Each path is a new rotation, seen through one point. The rows after it are directions, each followed by how far the rotation turns it, in degrees a step (0 if it stays put).
Each turn is a multiple of 5 degrees from 10 to 175, or 0.
Each row of a path follows its step; steps can be skipped.
Rotation 1:
step 0: [ 16  14 -45  -2 -12  31  15  -6  23 -28 -12 -37 -16 -41  -8  23  35  17
  18  21   0 -20  15  -8  13  13  19  13 -15 -22  58  11   8  43 -11  36
  35  -7  -1 -41  -1 -25 -32 -12  54  13 -39  22  -7  38  24  19  11   0
   3  -9  10 -11  26 -15  16 -31 -15  17   3  -5   7   3   6 -22   8]
step 7: [ 29  34   9  49 -25 -10  10  14 -20  36  -7 -11  33 -21 -25  -9 -41  -4
   8  28 -45  14  10  15  -8 -18  41 -15  -7   0  14 -25   0 -10  19  25
  24 -11 -22 -17 -17   9  16   1  11 -30  -7  10  41 -28  11 -18  -8  -3
  18  56 -24 -10  14  28  16  -3  -7  21   0  -5 -43  46  38 -11  -9]
step 9: [  2  16 -11  17  24  26   4  23  38   3 -63 -16  13  13  -1 -16   2  15
   2 -17 -39  47  23  -5  48 -15   9  24  -3  38  20 -13  37  -2  11 -27
   1  18  21  13 -12  44   3  20  29 -17 -13  10  25 -22  17 -16   8   5
   2  -5 -17  -2  34  29  -6  28 -18 -49 -14  -3   1 -32  36   3  24]
step 12: [ 13  19 -18   7  -8 -14  -3   1 -11  -4  19  49 -30  59 -40   3   5  23
  36  -7  -5  36  49   3 -12 -18 -15  -1 -24 -33   8 -10  32  29   7 -10
  28   6  17 -20 -28   5  35 -34 -14  -3 -14 -20 -27 -30 -14 -10  43  -4
  19 -28  -4 -46   3   4   2  -4  23   6   6  21 -12  16  40 -11 -20]
step 17: [ 24 -23  25 -21  10  23 -13   1 -28 -20  18  28   0  10   1   3   2  33
  -7 -31  -5  34  36  -7  18   2   3   0  61  19  -6  10   0 -14  17  28
  26  17 -34 -26 -26  10 -46 -34   3  -7  -5  17  -9 -23 -20 -23  20  -8
  -5  13 -29  10  38 -16  33  30 -12   7  33   1 -50 -39  12  15  30]
step 26: [ 16 -24 -35 -13 -15  20  16  27   9 -12   8  37  19 -36  28  15   5 -10
 -38  24 -14   7  -3 -14 -18  -8   6 -31  -9  -4  -4  -6  -3  14 -52   2
  11   1  27  33  -5  20  24   8   5  -8  27  16 -50 -15 -33  29 -18 -60
 -35  16 -23   7   8  21  31 -32 -25 -15  11  -5  -9  17  18 -14  49]
step 27: [-22 -32 -25  14  27  -8  19  27  15 -13 -24   6 -39 -27   7  16  28 -15
 -19 -27  30  -3  -5  20  -3  29 -13  25  14  -9 -17   0  27  -9 -15  21
 -10 -38  17 -55  -7  -4  31   5  -5  34 -13 -26 -22  12 -12  -9  54 -26
 -25  -8 -26  12  43 -50  13 -11 -26 -23  -2  20  11 -18  18 -24 -21]
step 28: [ -3  16 -59 -21   4   9  -3  23  -2   3  29  -1 -34 -41  22  18 -13  42
 -10  -1  15  16  12  -7  52   6  20  59  23 -52 -12   9  -9 -10  12  -7
   7 -15 -35  17 -21   7  13  12   0 -47  23  15 -14 -21 -37 -24 -25   3
 -23  -3  -7  -6  16   1 -24 -40  -1 -15  35 -10 -11  13  17   5 -21]
Speeds:
[  7   4  -5  -6  -1   1   2  -1 -10  -8  -5  10   0   5   1   7  -8  -2
  -8   3   3  -3  -6   7  -3   0  -2  -2  -2  -4  -8   4   3   6   9   8
   4   0   3 -16   2   1   6  -7  -6   3   6   5  -3   4  -2  -9  -1   3
  -5   7  -3  -2  15   4   4   2  -3   5   3   0  -5   4  -1  -4  -7]
70
[ -8   1 -12 -10   5   3  -4   7   0   0  -1  -1  -2  12   5  -1   2   0
   5  -9   2  -1   2   3   9 -14  -3   5   0   5   2   1   3 -14   3  -3
  -3   1   1  -7   9  -4  -3  -3   0  -7   8   2  -4  -6   6  -2  -3   7
  -5   3  -2  -7  -6  -8  -1   0   5  -2  -4  -3  -9  -7   0  -7   2]
95
[ -5  -2  -5   4   6  -6  10  -9   7   1   0   0  -1  12  -1   3  -3  -1
   4   7  -8  -1   1   9   4   4   5  -3   8   3   4   1   4   4   5   0
   3   5   8   5  -5  -8  -1 -12   4   0   1 -10   5   2  -2   4  -4   8
  12   9  -2  -7   1   6  -7   8  -6   3   0  -3  -3  -3   8   1   5]
10
[ -2  -4   1  -5   6  -9  -7  -7  -6  -2   5  -2  -4  -5   6   8   0  -4
   0   3  -8  -4   2 -18  -9  -3   3  -3  -1   6  -3  11   4  -3   1  -1
  -1  -2 -15  -9  -1 -15  -6   1   3  -2  -7   0   3  -2  -3  -1   1   3
  -2  -1   7   1   7   7  -8   4   1   0   0   0  -6  -5   1   2   4]
25
[ -3   3   1  -4  -3  -1  -9   6   3   2 -11   3   1   0   4   6  -5  -2
   4  -2  -3  -9   0  -5   3   0  -2 -12  -1   4   2   7   6   1   1  -1
  -9   4  11   6   0  -4  13  10  -2   7   3  -2   2   8   4   2  -4  -2
  -4   2  -7   0   8  -2   4  -6  -3  -7   5  -3   8 -11   1  10  11]
65
[ -5  -3   5   8   1  -6   4   5   1   2   2   9  -4 -11   1   2   3  -1
   4  -7  -6  -1  -8   6   6  11   8   3  -6   2  -2   0 -13  -4   8   5
 -10   0  -3   3   6   0  -5   3   5  -8   3   5 -12   1   2  -7   6  -3
   4   5  -9   1   5   5   0  -3  -2  -2  -2   4 -11  -5   7   1   4]
35
[  0   0   0  -2  12   5   4   4  -8  -1  -1  -4 -12  -1   3   3  -4  -5
 -11  -6  12   4   2   5  -1   1  -2  -7   6 -10  13   7  -7   5   0 -10
  -6  -4   2   1  -6  -6   2   9   1  -1  -7  -1  -2   2  -2   6   0  -5
   1  10  -1   2  -8  10   2   1  -1  -2   1  -5  -7  -3  -6  -7  -3]
10
[  7  -1  -3   7   7   0  -2   0   0  -1  -2  -8  -4  -2  11   9   3   7
   0  14   3  -4   1  -3   0   3  -4   4  -8  -7  -4  -9   6  -3   0  -1
   3   7   2   6   5   0   5  -1  -2   5  -5  -1  -7  -5  -8  -7   6  -8
   5   3  -7 -13   1  -2  -3   2  10  -8  -3  -4   2  -4  -5 -10   7]
25
Rotation 2:
step 1: [-17  17 -18   8   5 -24 -20 -16  -9   7  45  15  20  -3 -14  14 -22 -24
   1 -18  -6 -16  24  21  31  26  14  35   7  18 -14   7   8 -20   3   2
 -14 -35   5 -58 -30   1  -2 -38  10 -17  10  -3  10 -20 -16  41 -32  -1
  -2  18  32  28  13  12  22 -22  -1  53  -4 -28 -16 -18  -2   7 -19]
step 2: [  2 -16 -15  14   0 -33 -10 -37 -14  26   5 -18  10  16   7  21  12 -13
   0 -23  -4   3 -23  27  18   2   4   5  36  23 -11  27  12  33  16  -2
   3   9 -17 -24 -57 -40  28  -4  20 -40  -1  -2 -11 -34 -22  16 -42 -14
  24  -9   7 -15   5  22  -9  -6 -26  37  11  37 -13  22 -10 -19 -28]
step 3: [ 17  42   5 -39  14 -15 -10 -20  11  17   8 -10 -13  13   9  23  11 -32
  12  -6  20  20  -6  -8  32  12   2  17  35  -3 -40  15   9  -7   2  -9
  -5   4 -17 -43  -9 -19 -29 -37  -3 -35   1  -8 -21 -17   3  22 -35 -38
   4  26   2 -21  55   5  -1 -19   6   1 -23  23  25 -33  10 -27 -15]
step 6: [ 12   7 -15 -13   5 -34 -19 -10 -47   6  14  18   6 -47   9  36  -2 -32
  -5  -9  15  10   1  20  38  11  18  30 -16  18 -21  12  23  23  13  24
 -43  10   2 -16 -30  18   9  -7 -19 -14 -54  17  -7 -12 -35  -8 -22  31
  -1  16  19   7  -1  19  -7 -17  19  -4   9  46 -19   3 -10  22   2]
step 12: [  9  10   0  -3  -6  -5  10 -39  -7  44  -3  -2 -20  22  20  29  27  10
  27 -34  14  30   4  12  28  18  14  36  13  11 -44  38  26   3 -28  -3
 -24 -15   0 -37   0 -22 -33 -21  32   8 -50   9   3 -25  14   9 -28 -15
   8 -14  20  26  -7 -16  -8 -31  10   5  25   6  16  -6 -20   3   2]
step 15: [  4  20 -29 -30 -15 -31 -17  13  15  -3 -25  49 -14 -28  13 -13   0 -37
 -10   9  25   0   5  24  18  20   1  33  21  17  22  35   4   0  28  -7
 -39  -3  25 -30 -42 -22 -40  -1  -3  -5  -2  13  -7 -18  37   9 -21  16
 -19  33   2 -20  24  15 -10  -4  20 -11  17  42 -13   5  -1   3   3]
step 19: [  6  37   4  -4  32 -25  -7 -20  -4   6   6  -4  -7   4  -6  29 -15 -30
  -8  -8 -14  17   8  18  13   2 -16  23   5  -4  11  17 -15  11  13 -29
  20  14  24 -41 -33 -14  -4  -3  -4   6  -6  -6 -45 -46  38  23  -9   7
  28  24  28  -9  43  42  -8   0 -27  17  -9  -7 -13   4 -40   5 -50]
step 25: [-14  -2 -44 -37  37  -8 -28 -12  -4  12 -13  17  -7  -4  12   5 -11 -12
  11 -20  14  24   3  12   0 -11 -15  -8   8  24 -22  17  27  10  -6  24
  33  13  -6   9 -24  -6  -6   2   8   2 -42   9 -22   6   3 -10  -6 -14
  -5   4   9 -24  71  40  14   5  15   3  22  70 -18  -4 -34 -12 -18]
Speeds:
[ 13 -10  -5   7   0  -1   4  -9  -5   2  -2  -2  12   1  -2   4   0  -6
   8  -5  -8  -4   1   2  -7  -6  -5  -1  -2  -4   0  -1  -2  13   1  -4
 -10   3  -1   1  -5  -3   1   4   5   6  -5   3   1  -2   2  -1   4   3
   1 -11   2  -2   1   0  -2   4  10 -10  -5   8  -9   2 -12  -6   0]
175
[ -6  -5  -7   0   1  -1  -6  -4  -4  -2  -4  -2  -6   1  -3  -2  -2   8
   1  -4   7  -2  -1  -8   1  -9  -1   4   3   6   4  -1   2   0   7  11
   8   5  -8   3 -11   7  10   2  -2   0   0   8   6   6  -5  -4   4   9
  -3  -3 -11   5  -4   2   4  -2  -1   6   3  10  -5   9   3 -12  -6]
155
[  2   1   5  -3   0  -6   4  -9  -4   4   0  -5  -2  -6   6  -3  -8  -2
   0   4  -1   3  -1   0  -1  -2   0   5   1  -6   6  11   2   6   7   1
   3   0  -7 -12  12   1  -3   0   3   6   0   5   7   3  -2   8   1  15
   4  15  -2  -4  -3  -3   3   9  13   3  -2  -7  -1  -2   2   4  -7]
160
[  2   2   2  -4  -3   6   3   3  -4  11 -11  -8   4   1   6 -15  10   1
   4   4   1  -5  -6  -5   4   9   5   3   4   6   0   5   8  -2   2  -5
  -5   4  -2  -6  -2 -11   6   1  -8  -3 -11   7   0   2   6   2   1  -2
   5  -3  -6  -8  -7   9  -1  -1  -2  -2   1   4  -4   1   3   9   5]
115
[  5  -1 -10   6  -5  -5   5  -5   7   3   0  -8  -7   6  -1  17   3   2
  -5   5   0  -2  -6  -2   2   4   1  -2  -1  -2  -3   2  -7  -6   6   1
  -1 -10   1  -3   5  -1  11  -5  -7  -8  -6   3  11   5  -2  -1  -9  -5
   1  -5   4   5  -6   3  -1   9   2  -6   5   0   7  -1  -2   0  -9]
70
Rotation 3:
step 0: [ 18  -2  10  -1 -17 -34   3 -54  35 -28   5  35 -32  -3  16 -25 -21 -10
 -17 -12   8  35  21   0   1  24 -24 -48  37  13  25  23 -13  -9   1  41
  21  45 -21  35  10  -9  -8  -4  -5  -9  -3  -3  -4  -1 -22  49 -34  -1
 -17  27   9 -13   4  17 -31  -4 -16 -12 -23  15  -1 -24   7  36 -37]
step 1: [  8 -28  29  -6  42  35  17  15 -34 -28  28   2  18  23   7  13 -29   4
  -5 -15 -13  24  25 -20   5 -28  -1 -21 -14  -4  20  -8  -2  -1 -16 -23
 -19  -6 -11  -3 -21  -2  -1  23   4  -8 -13   2  21 -26   4   4 -58  20
  39 -12 -10  69  18  27 -20   1  -3 -14  24  55  42  26  12  13 -11]
step 7: [-61  43 -21  15  26 -26  41   2  27  -1  10  26 -29  -8  32  25 -11  -5
  20 -42  16  23  10   1 -33   2   6   1   9 -13 -27  -7  16   2 -22 -27
 -35   5 -19   4 -23 -28   4   2  -8  16  11 -15   7  -2 -51 -12  16  -6
  12  24  22   6 -35  10 -32   8  22 -14 -23 -13 -36  20 -38 -39  -2]
step 10: [  4  25  31 -13 -17  36   4 -22 -50 -24   6  10 -13   1 -57   1 -31  16
 -17  28  -1  13  21  -5 -16 -24 -10 -38 -34  -6  -2  26 -22  -2   9  -6
 -20  17 -27  19 -11   6   5  13  -3  -3  14 -21 -42 -21 -20   3 -46   3
 -32   8 -55   1  34 -12  22 -24  24 -15 -26  21   3 -18 -21  31  -1]
step 22: [  8 -28  64 -32  12  50  16 -12  -1  -8  16  -4  24  -1  15  21 -42 -41
 -31  -6   8  26  -2 -10  -1 -18  -7 -19   7 -25  -5  12 -20  23  -2  25
 -11  34 -21  -2 -27 -24   2  26   5   4   6 -14  11 -26  43   5 -40  21
  42  -2 -19 -17  17  -1 -20 -30  53   3 -13  13  16  13 -13   4 -23]
step 23: [ 28  -6 -12 -16  30 -32  40 -31  -6 -24  -7  22  10  44  20  11  -9  -7
   7  -9   6  27  15  -3 -34  21  24 -22  -7   8 -37  -6  23  17  12 -35
 -41  -6  32 -18 -26  31 -17   3 -20  44  16  -3  24 -35 -12  27  10   2
 -10 -28  -6  46 -23 -18 -26  22 -11  -6 -38 -10  -9 -11 -13 -19 -31]
step 26: [-19   0  29  13  -8  19   9   0 -58 -31  22   8 -11  12 -48   9   0  57
 -23 -20   6 -35   3  20  -4   1  -7  21 -24 -11  12   3  37  -7 -26 -13
   4  32 -25  15  -5   9 -32  23  36 -16  35 -18  -3  31  30   8  -8  17
 -17  -7 -21 -10  48   5 -23 -20 -32  15  19 -25  36 -18 -10  14  -7]
step 29: [ -6 -30  -1  20  28  -4 -24   1  42  22   7  18 -56 -55  17  12 -56 -14
 -21   3 -34  -4  -1  -8  37   3  -8 -15  46 -13 -15  -2  24  -1   2  -7
  25 -34  31  42  21 -26 -10   8  17   6   5 -40  20 -17  -6 -20  24  14
  13  11 -23  18  -7  14 -28   8  -5 -17  30  18 -17  -3  -3 -15 -10]
Speeds:
[ -4   9   1  -5  -5  -6   1   5 -13  -4   5  -5  -2   0   5   8   2   3
  -2  -9   2  -6  -6   5   1   2  -6  12   5  -1   5   0   9   6   3  -4
   7  -7   4  -3  -2  -2   1   2   4   1   9   3  -1   2  -5  -6  -1  -5
   7  -5  -2 -11 -15   4   4  -4 -10   8  -1  -3  -1  -5  -4   0  -7]
35
[  3   2   1   1  -1  -8  -3   1   7   4   0   3   7   0  -8  -2   0   0
   4  -3   5   2   2  -9  -3  10  13   8  -2  -3   4  13  -1   7   2   1
   1  -2   6   4   7 -12   8   7  -2   6   0   5  -1   4  -1   1  -8  -4
 -12  -6 -13  -1   2   7  -8   8  -2   5  -2   0   3  -2   2  -3  -1]
170
[  9  -5   2  14  -8   1   1  -8   6   3  -2   8   4  -6   8   0  -5   0
   2  -4   0   3 -13  -1   1  -2  -7  -1  -6  -5   5   6  -5   3   2  -2
   8   2   2   9  -2  -6  -5   0   2   2   5   1   5   4   5   8   4  -9
   0  -2  11   4 -14   3  -3  -1   8  -3   0  -3  -9  -1  -9  -3   1]
160
[ -6   0   3   4 -11 -16  11  -6  -4   7  -4  -3  -1  12  12   4  -8   3
  -6  -5   0   1   3  -7  -2  -4   5   7  -8   1  -3  -6   2   3   6   8
  -9   2   0   6   3   5   8  -2  -7  -2  -5  -1   4   5   5  -3  -3   4
  -3   8   1  -1   2  -3   5   0  -1  -3  -3  -9  -7  -3   0  -2  -2]
90
[-10   7   2   3  -4 -13   4  -9  -2   4   5   8   6   4  -7  -2  10   3
   3   4  -1   2   5   6   2   1   1   0   7  -9   5  -1  -8 -15  -6   3
 -10   5   2  -3  -6  -6  -6  -1   7   0   7  -1  -1  -5  -2   8   6  -1
  -2   2   4   0  -4   2   2   4  -6  -8  -3  -6   7  -5   2  -5  -6]
155
[  4   4   8  -2  -3   2   1  -3   4  -3   0  -4   2   0   0  -5   6   2
   0  -4  -3   1  -3  -7  -6  10  -3   7  -1   0 -12   3  10  -4   8   4
  -9   4  -9  -5   4   1   1   1  -4  -1   8 -20  -2 -10  -2   3   5  -6
  -1  -9  -2  -1  -2  -3   5   1  10   0   5  -2   8   1 -12   1   3]
25
[ -9  -2  -6   8  -4   4   0   5   1  10 -10  -3   4   9  -2   7  -3   5
   1   7   6  -2   0   8   4   4  -6   5   0   0  -3   6   2  -8  11   1
   7  -6   2   9  -3  -1   4   4   5  -5   3   0   0  -9 -13   2  -1  -1
   2   2  -3   6   7 -13 -10   1   6   6   1  -2   0  -3  -2   5  -5]
20
